[[  7.0 -22.8  17.0]
 [ -5.6   1.5  -3.7]
 [  3.0  -4.1   3.9]
 [  0.9 -73.5  42.0]
 [  3.3  -4.1   3.9]
 [  1.7  -2.2   1.7]
 [  7.0 -22.8  17.0]
 [  4.4 -56.6  34.4]]
=>
[[-22.8  17.0   7.0]
 [  1.5  -3.7  -5.6]
 [ -4.1   3.9   3.0]
 [-73.5  42.0   0.9]
 [ -4.1   3.9   3.3]
 [ -2.2   1.7   1.7]
 [-22.8  17.0   7.0]
 [-56.6  34.4   4.4]]

[[  8.1  28.5   0.5  18.2   4.5   3.5 -11.3 -11.8 -28.3]
 [ -4.4 -17.9  -3.0 -13.5  -3.6   2.4   6.4  10.4   6.5]
 [-12.5  24.7  -3.4  11.5   3.5 -14.7   6.9   3.9  12.1]
 [ 12.5 -31.7  -2.1 -10.5   2.6  21.0 -26.3  -7.3 -23.5]
 [ -8.1 -39.4  -4.6 -43.0  -8.8   2.2  11.8 -55.5  76.9]
 [ -7.0 -22.8   1.9 -17.9  -9.0  -1.7 -34.8  14.9  12.4]
 [ 19.8  10.9   1.4  13.5   7.1  28.9 -29.8 -19.9 -25.9]
 [  1.3   2.6  -1.5   1.6   0.9  -3.5  -3.3  -1.5   0.0]]
=>
[[-11.8 -28.3   8.1  28.5   0.5  18.2   4.5   3.5 -11.3]
 [ 10.4   6.5  -4.4 -17.9  -3.0 -13.5  -3.6   2.4   6.4]
 [  3.9  12.1 -12.5  24.7  -3.4  11.5   3.5 -14.7   6.9]
 [ -7.3 -23.5  12.5 -31.7  -2.1 -10.5   2.6  21.0 -26.3]
 [-55.5  76.9  -8.1 -39.4  -4.6 -43.0  -8.8   2.2  11.8]
 [ 14.9  12.4  -7.0 -22.8   1.9 -17.9  -9.0  -1.7 -34.8]
 [-19.9 -25.9  19.8  10.9   1.4  13.5   7.1  28.9 -29.8]
 [ -1.5   0.0   1.3   2.6  -1.5   1.6   0.9  -3.5  -3.3]]

[[  0.3 -16.2 -20.3  18.3 -20.0  20.4 -16.2  19.0]
 [-11.6  37.3  76.2 -45.9  28.5 -20.4  22.7 -26.6]]
=>
[[-16.2  19.0   0.3 -16.2 -20.3  18.3 -20.0  20.4]
 [ 22.7 -26.6 -11.6  37.3  76.2 -45.9  28.5 -20.4]]

[[ 61.5  25.1  -1.7  35.3  46.8 -25.8]
 [ 12.8   1.9 -21.0  41.3   0.0 -14.2]
 [ 40.5  38.2  -5.8  33.0  51.0 -10.7]
 [ 69.5 -42.7 -54.8 -61.1   0.0   0.0]
 [ 68.9 -38.5 -49.5   0.0  -9.8   0.0]
 [  8.4  20.1  -7.6 -21.2 -16.9  27.5]
 [ 34.2  11.5  -1.4   3.0  51.2   0.0]]
=>
[[ 46.8 -25.8  61.5  25.1  -1.7  35.3]
 [  0.0 -14.2  12.8   1.9 -21.0  41.3]
 [ 51.0 -10.7  40.5  38.2  -5.8  33.0]
 [  0.0   0.0  69.5 -42.7 -54.8 -61.1]
 [ -9.8   0.0  68.9 -38.5 -49.5   0.0]
 [-16.9  27.5   8.4  20.1  -7.6 -21.2]
 [ 51.2   0.0  34.2  11.5  -1.4   3.0]]

[[ -4.6  38.8   5.4]
 [-34.9 -58.8  36.5]
 [ -0.3  -1.2  18.6]
 [ 19.4  20.8  17.8]
 [ 36.2  31.1  23.2]
 [-31.7 -15.7   8.3]
 [ -0.8 -44.9  -7.3]]
=>
[[ 38.8   5.4  -4.6]
 [-58.8  36.5 -34.9]
 [ -1.2  18.6  -0.3]
 [ 20.8  17.8  19.4]
 [ 31.1  23.2  36.2]
 [-15.7   8.3 -31.7]
 [-44.9  -7.3  -0.8]]

[[  6.1  20.6  19.3]
 [ 29.1 -21.1 -50.4]
 [-32.2 -45.9  42.1]
 [-63.6  34.9 -17.2]
 [ 37.6  43.1  43.6]]
=>
[[ 20.6  19.3   6.1]
 [-21.1 -50.4  29.1]
 [-45.9  42.1 -32.2]
 [ 34.9 -17.2 -63.6]
 [ 43.1  43.6  37.6]]

[[ -4.3   0.9  -1.6  -2.6  -3.1   2.0]
 [ -1.1   1.4   2.0  -0.4  -1.1   0.0]
 [ -0.6   0.5  -0.6  -0.4   0.2  -0.1]
 [ 11.6  17.1 -13.1   4.7  40.7 -24.2]
 [  8.7 -12.4   8.6   6.0  -8.8   5.3]
 [-55.1  16.5 -15.8 -32.9 -36.9  23.0]
 [  0.5  -0.1   1.0   0.4  -0.1  -0.2]
 [  1.3  -2.0   3.6   1.2  -2.9   1.2]
 [ -0.8  -3.9  66.0   7.9 -46.0  13.8]
 [ 12.2 -19.5  -5.9   6.2  -3.6   6.5]
 [  7.0   9.7  -7.4   2.9  23.6 -14.1]
 [ 21.9 -35.4 -15.7  10.5  -3.7  11.1]]
=>
[[ -3.1   2.0  -4.3   0.9  -1.6  -2.6]
 [ -1.1   0.0  -1.1   1.4   2.0  -0.4]
 [  0.2  -0.1  -0.6   0.5  -0.6  -0.4]
 [ 40.7 -24.2  11.6  17.1 -13.1   4.7]
 [ -8.8   5.3   8.7 -12.4   8.6   6.0]
 [-36.9  23.0 -55.1  16.5 -15.8 -32.9]
 [ -0.1  -0.2   0.5  -0.1   1.0   0.4]
 [ -2.9   1.2   1.3  -2.0   3.6   1.2]
 [-46.0  13.8  -0.8  -3.9  66.0   7.9]
 [ -3.6   6.5  12.2 -19.5  -5.9   6.2]
 [ 23.6 -14.1   7.0   9.7  -7.4   2.9]
 [ -3.7  11.1  21.9 -35.4 -15.7  10.5]]

[[ -2.8   7.0   1.8   2.8]
 [ 59.5  16.9  -2.4  53.1]
 [ -0.6   4.6  -1.0   1.5]
 [ -3.7  11.8  -1.7   2.2]
 [ -4.1   1.7   1.8  -1.9]
 [ -2.8  -0.8  -1.2  -2.6]
 [ 10.1 -35.4  78.7 -34.9]]
=>
[[  1.8   2.8  -2.8   7.0]
 [ -2.4  53.1  59.5  16.9]
 [ -1.0   1.5  -0.6   4.6]
 [ -1.7   2.2  -3.7  11.8]
 [  1.8  -1.9  -4.1   1.7]
 [ -1.2  -2.6  -2.8  -0.8]
 [ 78.7 -34.9  10.1 -35.4]]
